Rotation paths and how fast each direction turns (degrees each step):
Each turn is a multiple of 5 degrees from 10 to 175, or 0.
Each row of a path follows its step; steps can be skipped.

step 2: 0.19; 1.22; -0.86; 0.45; -2.01; -2.20; -1.23; 2.64; 0.35; -0.85; 0.16; -0.40; 0.40; 1.05; -1.14; -0.94; -1.17; 1.68; 0.38; 0.76; 0.11; -1.56; -0.38; 0.08; 1.83; -1.42; -1.27; -1.64; -0.61; -1.82; -0.66; 0.76; -1.09; -0.31; 0.17; 0.58; 0.34; -0.32; 1.58; 1.13; -1.05; 2.16; 0.38; -0.24; 0.25; -1.40
step 4: -0.87; 0.98; -0.57; 0.02; 1.68; -0.22; -2.15; -1.61; 0.15; -2.16; -1.06; 0.12; 1.57; 0.49; 0.92; 0.54; 1.08; 0.04; 0.32; 0.88; 0.00; -1.19; -0.47; -0.62; 0.39; 2.32; 0.20; -0.51; 1.06; 0.97; 1.46; -0.20; 0.87; 1.05; -0.22; -0.95; 0.84; -0.17; 1.31; 1.28; 1.37; 1.18; -1.46; 2.77; 1.94; -0.60
step 5: -1.35; -0.01; -2.03; -0.41; 1.40; 0.50; 0.40; -0.80; -0.04; -1.45; 0.62; -0.16; 1.99; 0.65; -0.52; -0.17; 0.29; 0.85; 1.19; -0.98; -0.28; -1.21; -0.48; -1.66; 0.33; -1.95; -0.04; 0.21; -1.41; -1.05; 0.67; 0.41; -0.21; -0.58; -1.14; 0.96; -2.11; 1.89; -0.93; 2.24; -0.85; -0.63; 0.90; 0.37; 2.28; -2.22
step 10: -1.33; 0.56; -1.36; -0.31; -0.63; -1.57; -0.54; -2.26; -0.86; -2.01; -0.13; 0.85; -0.46; 0.92; 0.58; 0.69; -0.75; -0.01; -0.62; -0.01; 1.80; -1.59; 0.45; 0.16; 2.88; -0.80; 0.49; 0.04; -0.81; 0.30; 0.73; 1.08; 1.37; -1.21; -1.50; -0.70; -0.43; -0.36; 1.39; 0.98; 0.64; -0.18; -0.86; 1.84; 1.56; -2.40
step 13: -1.34; 0.54; -0.32; 0.62; 0.57; -0.48; -2.08; -1.41; -0.37; -0.32; -0.12; -2.18; -1.02; 0.40; 0.37; 1.92; -0.37; -0.30; 1.92; 0.70; -0.38; -1.60; -2.67; -0.43; -0.63; -1.79; 0.63; -0.25; 0.26; -0.45; -0.57; 0.15; -1.07; 0.41; 0.98; -0.18; -0.38; -2.70; 1.00; 0.71; -1.30; -0.19; 0.99; 0.14; 2.84; -0.05
step 15: -1.44; 0.87; 0.13; -1.09; -0.43; -1.50; -0.52; 0.47; -1.20; -1.00; -0.48; -0.07; 1.22; 1.96; 1.08; -1.23; 0.22; -0.88; -1.77; -0.53; -0.08; -2.07; 0.01; 0.73; 3.08; -0.41; 0.18; -1.17; -0.69; -1.30; 1.77; 0.50; -0.55; -1.01; 1.78; -0.14; -0.95; -0.18; 1.05; 1.73; 0.81; 0.39; -1.30; 0.17; -1.49; 1.48
step 16: -1.60; 1.34; -1.49; -0.91; -1.29; -0.95; -2.70; 0.66; 0.72; -0.52; 0.68; 0.35; -0.31; 0.12; 0.82; -0.40; -0.24; 0.26; -0.05; 0.59; 1.07; -1.03; -1.78; -0.20; 0.81; 0.26; -1.14; 0.85; -0.81; 1.49; 1.48; 0.47; 1.35; 1.54; -0.71; 0.97; 1.26; 0.65; 0.31; 1.58; 2.57; 0.68; 0.08; 1.54; 2.44; -0.66
step 20: -1.40; 0.27; 1.52; 0.45; -1.17; -0.71; -2.10; 0.78; -0.74; -1.75; -1.50; -0.54; 1.03; 0.52; -0.30; 1.19; -0.62; 0.75; 0.01; 0.93; -0.56; -0.50; 1.10; -2.44; 1.21; -0.34; -0.85; -1.38; -0.47; -0.24; -0.26; 0.03; 0.70; 0.32; 0.29; 0.70; -0.12; -0.89; 0.60; 2.76; -0.29; 2.06; 1.11; 0.02; 0.23; 3.21
step 22: -1.23; 0.90; -1.92; -1.10; -0.20; -0.88; 0.60; -0.27; -0.83; -1.36; 0.69; 1.01; 1.13; -0.89; 1.03; 0.46; 0.43; -1.03; -0.61; -0.70; 1.10; -1.46; -1.72; 1.02; 0.14; 0.50; 1.01; 1.15; -1.05; -0.17; -0.42; 1.86; 1.15; -1.13; 0.20; 1.10; 0.03; -2.10; -0.55; 1.16; 0.68; 1.08; -1.79; 2.26; 2.76; -0.45
Directions:
0.02; 0.60; 0.59; 0.62; 0.29; 0.48; 0.15; -0.11; 0.00; -0.67; -0.13; 0.45; -0.07; -0.03; 0.17; -0.05; -0.05; 0.32; -0.08; -0.88; 0.30; -0.01; -0.06; 0.27; -0.01; 0.24; -0.21; 0.32; -0.58; 0.02; -0.07; -0.16; -0.28; 0.04; -0.01; 0.13; 0.49; -0.15; -0.34; 0.08; -0.11; 0.17; 0.17; -0.20; -0.06; 0.44  130
-0.11; -0.05; -0.33; 0.52; 0.17; 0.12; -0.37; -0.37; 0.19; 0.14; 0.36; 0.29; -0.60; 0.01; 0.94; 0.41; 0.23; -0.10; -0.49; 0.45; 0.16; -0.38; -0.27; 0.18; -0.02; -0.04; 0.34; 0.35; 0.22; 0.70; -0.04; 0.50; -0.33; -0.05; 0.10; -0.25; 0.16; -0.12; 0.03; -0.06; 0.11; 0.28; -0.13; 0.06; 0.08; -0.09  120
-0.15; 0.30; 0.92; 0.02; 0.38; 0.01; -0.23; 0.32; 0.11; 0.08; -0.21; -0.52; 0.47; -0.28; 0.06; -0.01; -0.20; -0.07; 0.16; 0.54; 0.42; -0.36; -0.12; 0.16; 0.07; 0.21; 0.32; -0.05; 0.27; -0.06; -0.30; 0.34; 0.50; -0.34; 0.63; -0.39; 0.06; -0.58; -0.29; 0.21; -0.01; -0.17; 0.00; 0.26; 0.02; 0.24  155
0.30; 0.02; -0.32; -0.12; -0.34; 0.04; -0.17; -0.33; 0.53; 0.30; 0.12; -0.41; 0.16; 0.09; 0.31; 0.39; 0.12; 0.58; -0.08; -0.10; -0.38; 0.34; -0.21; 0.39; -0.25; 0.02; 0.15; 0.31; -0.25; -0.37; -0.56; -0.14; 0.55; -0.32; -0.03; 0.37; 0.20; 0.36; -0.32; 0.00; 0.12; -0.07; -0.45; 0.49; -0.04; 0.67  135
-0.11; 0.13; 0.09; 0.25; -0.11; 0.44; -0.02; 0.30; -0.10; -0.27; -0.09; 0.34; 0.01; -0.57; 0.01; 0.54; -0.21; -0.23; 0.27; 0.03; -0.77; -0.41; -0.15; 0.06; -0.37; -0.39; -0.08; 0.84; 0.38; -0.46; -0.01; -0.24; 0.20; -0.06; -0.19; -0.50; -0.10; 0.32; 0.01; 0.11; 0.21; -0.52; 0.07; -0.08; -0.18; -0.39  60
0.05; -0.42; 0.24; 0.32; -0.34; -0.45; 0.29; -0.70; -0.17; -0.12; -0.03; -0.01; 0.21; -0.15; 0.44; 0.31; -0.06; -0.12; 0.46; -0.02; 0.27; 0.12; -0.04; 0.40; 0.28; -0.56; -0.20; -0.14; 0.51; -0.12; 0.49; 0.35; -0.07; 0.02; -0.07; 0.64; -0.13; -0.05; -0.33; 0.53; 0.02; -0.40; 0.47; -0.04; -0.30; 0.27  145

step 1: 0.10; 0.82; -0.86; -0.26; 1.16; -0.81; 0.13; -0.71; 0.56; -0.27; -0.56; 0.57; 0.57; 1.42; -0.68; -0.49; 0.95; 2.47; -1.35; 0.84; 0.70; 0.78; 1.23; 0.68; -1.22; -0.48; -0.06; 1.53; -1.02; -1.12; 2.71; -0.80; 0.67; 0.58; 0.42; -1.04; 0.96; -1.04; -1.05; 0.07; -0.94; -1.27; 1.00; -0.17; 0.93; -1.88
step 3: -0.58; 0.64; -2.10; 0.02; 0.51; 0.57; -1.80; 1.78; -0.32; -1.91; -1.42; 0.37; 0.12; -0.01; -0.89; 0.77; -0.50; 0.28; 0.07; 0.39; -0.37; 0.37; -0.66; -0.50; -0.10; 1.45; -1.25; -0.38; -0.92; -0.50; 2.17; -0.22; 0.54; 0.23; -0.81; 1.22; 1.23; -0.70; -0.07; -0.54; -1.92; -2.07; 0.76; -0.49; -0.88; -1.93
step 4: -1.82; 0.07; 0.70; 0.78; -0.01; -0.04; 1.19; 0.22; -0.67; 0.10; -1.78; 2.08; -1.30; 0.11; -2.00; 0.20; 0.47; 0.68; -0.05; 1.32; 0.39; -0.87; 0.14; -0.28; -2.40; 0.62; 0.97; -0.67; 0.58; -0.37; 0.38; -0.97; -0.59; -0.90; -0.62; 0.00; 1.32; -1.02; -0.04; -0.49; -2.23; -2.05; 0.45; -0.40; 0.81; -1.09
step 7: 0.56; 0.46; 0.44; -0.55; -1.73; -1.54; 0.26; 1.58; 0.55; 1.59; -2.24; 0.54; -0.99; 0.98; -0.61; 0.75; 1.63; 1.33; 0.29; 1.06; -0.38; 0.03; -0.46; -0.35; -0.17; -0.47; 0.47; 1.06; 0.47; -0.51; 2.23; -0.98; -1.05; -0.83; -1.45; -0.08; -0.40; 1.19; -0.77; 0.84; -0.65; -0.83; -1.89; -0.05; 0.21; -1.69
step 9: -0.89; 0.50; -0.37; -0.70; -1.51; -0.93; -0.57; 1.39; 0.31; -0.51; -1.44; 1.24; -1.14; 0.44; 0.09; -1.38; 1.15; -0.30; 1.03; -0.05; 2.21; -0.16; 0.24; -0.42; -1.72; -0.59; -1.02; -2.54; -0.20; 0.63; 0.79; -1.39; -0.19; -0.75; -2.14; -0.52; 0.85; -0.97; -0.29; 1.60; -0.58; -0.88; 0.47; 0.22; 0.28; -1.13
step 15: -0.04; 1.02; -0.90; 0.02; -1.26; -1.83; -2.51; 1.37; -0.35; -0.82; 0.76; 0.56; -0.05; 0.64; -1.88; 0.36; 2.00; -0.03; 0.16; 0.16; 0.07; 0.77; 1.11; 0.53; -0.70; 1.00; -0.21; -0.60; 0.84; -0.94; 0.33; -1.14; 0.20; 0.05; 0.45; 0.31; -0.44; -0.41; 0.20; -0.13; -1.03; -1.46; 1.54; -2.69; -1.52; -0.60
step 17: -1.63; -0.43; 0.24; 0.61; 0.01; -1.12; -1.10; 0.04; -0.26; 0.11; 0.41; 0.54; -0.72; 1.88; 1.15; -0.09; 1.06; 3.15; 0.58; 0.57; -0.99; 1.12; 0.17; -0.24; 0.19; 1.30; 1.13; -0.37; 1.37; -1.24; 0.45; -1.59; -0.36; -0.55; -0.40; 0.88; 1.66; -0.61; -1.18; -0.26; 0.24; -2.33; 0.04; -0.82; 0.40; -0.94
step 19: 0.09; 1.29; -0.33; 0.80; 1.49; 0.10; 0.37; -0.09; 0.33; 1.47; -1.14; 1.69; -1.33; -0.33; -1.43; 0.23; 1.01; 0.65; 0.44; 1.04; 1.40; 0.03; -0.13; -1.22; -1.06; -0.15; -0.11; 0.73; 0.12; -1.98; 2.08; -2.57; 0.12; 0.76; -0.58; 0.99; 1.34; -0.73; -0.61; -0.16; 0.07; -2.00; -0.44; 0.73; 0.00; -1.07
step 20: 0.61; -0.25; -1.28; -0.20; 0.53; -1.11; -0.67; 0.84; -0.96; 0.41; -0.77; 0.82; -0.68; 1.47; -1.57; -0.19; 1.37; 1.35; 0.76; 1.24; -0.84; -1.61; 0.80; -0.47; 0.18; 0.27; -0.84; -1.91; 1.54; -0.33; 2.25; -0.45; -0.22; 0.71; 0.38; -1.33; -0.16; 0.24; -0.89; -2.35; -0.67; -1.20; 0.25; -0.54; -0.42; -1.45
Directions:
0.11; -0.08; 0.10; 0.34; 0.27; 0.04; 0.83; 0.13; -0.19; -0.25; 0.08; 0.17; -0.42; -0.36; 0.21; 0.37; 0.13; -0.06; 0.20; -0.22; -0.24; -0.44; -0.22; 0.37; 0.30; 0.25; 0.56; -0.22; 0.34; -0.30; -0.24; -0.03; 0.04; 0.57; 0.22; 0.34; 0.82; -0.38; -0.22; 0.22; 0.02; 0.17; -0.48; 0.11; -0.09; -0.13  55
0.21; 0.36; -0.85; 0.43; -0.10; 0.33; -0.25; 0.44; -0.14; -0.18; 0.03; 0.12; -0.50; -0.52; -0.09; -0.06; 0.17; -0.44; 0.00; -0.60; 0.34; 0.54; -0.45; -0.11; -0.44; 0.02; -0.46; -0.03; -0.37; -0.16; -0.18; -0.23; 0.05; 0.04; -0.24; 0.27; -0.02; 0.07; 0.22; 0.28; 0.42; 0.27; -0.13; -0.25; -0.23; 0.00  115
0.02; 0.16; -0.32; -0.10; -0.06; 0.40; 0.84; 0.36; -0.38; -0.41; -0.64; 0.01; 0.03; 0.11; -0.25; 0.05; -0.54; 0.09; 0.43; 0.54; -0.12; 0.28; -0.06; -0.28; -0.45; -0.11; -0.10; 0.20; 0.02; 0.45; 0.10; 0.50; -0.15; -0.18; 0.15; 0.01; -0.20; -0.09; -0.20; -0.37; 0.20; -0.18; -0.44; 0.06; 0.18; -0.58  20
-0.41; 0.37; -0.07; -0.66; 0.05; 0.30; -0.21; 0.19; 0.57; 0.02; -0.04; -0.31; -0.16; 0.18; -0.28; 0.80; -0.18; -0.02; 0.18; -0.07; 0.17; -0.54; 0.48; 0.09; -0.26; 0.15; -0.09; -0.15; -0.27; -0.16; 0.25; -0.31; 0.28; 0.46; -0.23; 0.07; -0.07; 0.20; 0.22; -0.23; 0.33; 0.03; -0.48; 0.67; -0.38; -0.03  65
0.06; 0.20; 0.20; -0.49; 0.83; 0.04; -0.02; -0.18; 0.15; -0.32; 0.31; -0.26; 0.36; -0.40; 0.29; 0.27; -0.16; 0.18; 0.24; 0.05; -0.05; 0.41; 0.13; -0.37; 0.19; -0.15; -0.17; 0.87; -0.18; -0.23; 0.05; -0.55; -0.31; 0.01; -0.05; 0.62; 0.18; -0.41; -0.08; 0.04; 0.10; -0.17; 0.28; -0.40; -0.07; -0.32  160
0.03; -0.15; 0.10; 0.28; 0.56; 0.15; 0.38; -0.14; 0.38; -0.26; 0.17; -0.41; -0.23; 0.46; -0.36; -0.17; 0.46; 0.26; 0.06; -0.24; 0.07; 0.03; 0.34; 0.14; -0.11; -0.31; -0.42; -0.67; -0.16; 0.18; 0.15; -0.30; -0.54; -0.33; 0.31; -0.37; 0.39; -0.24; 0.40; -0.25; 0.45; 0.44; 0.12; -0.17; 0.47; -0.15  95
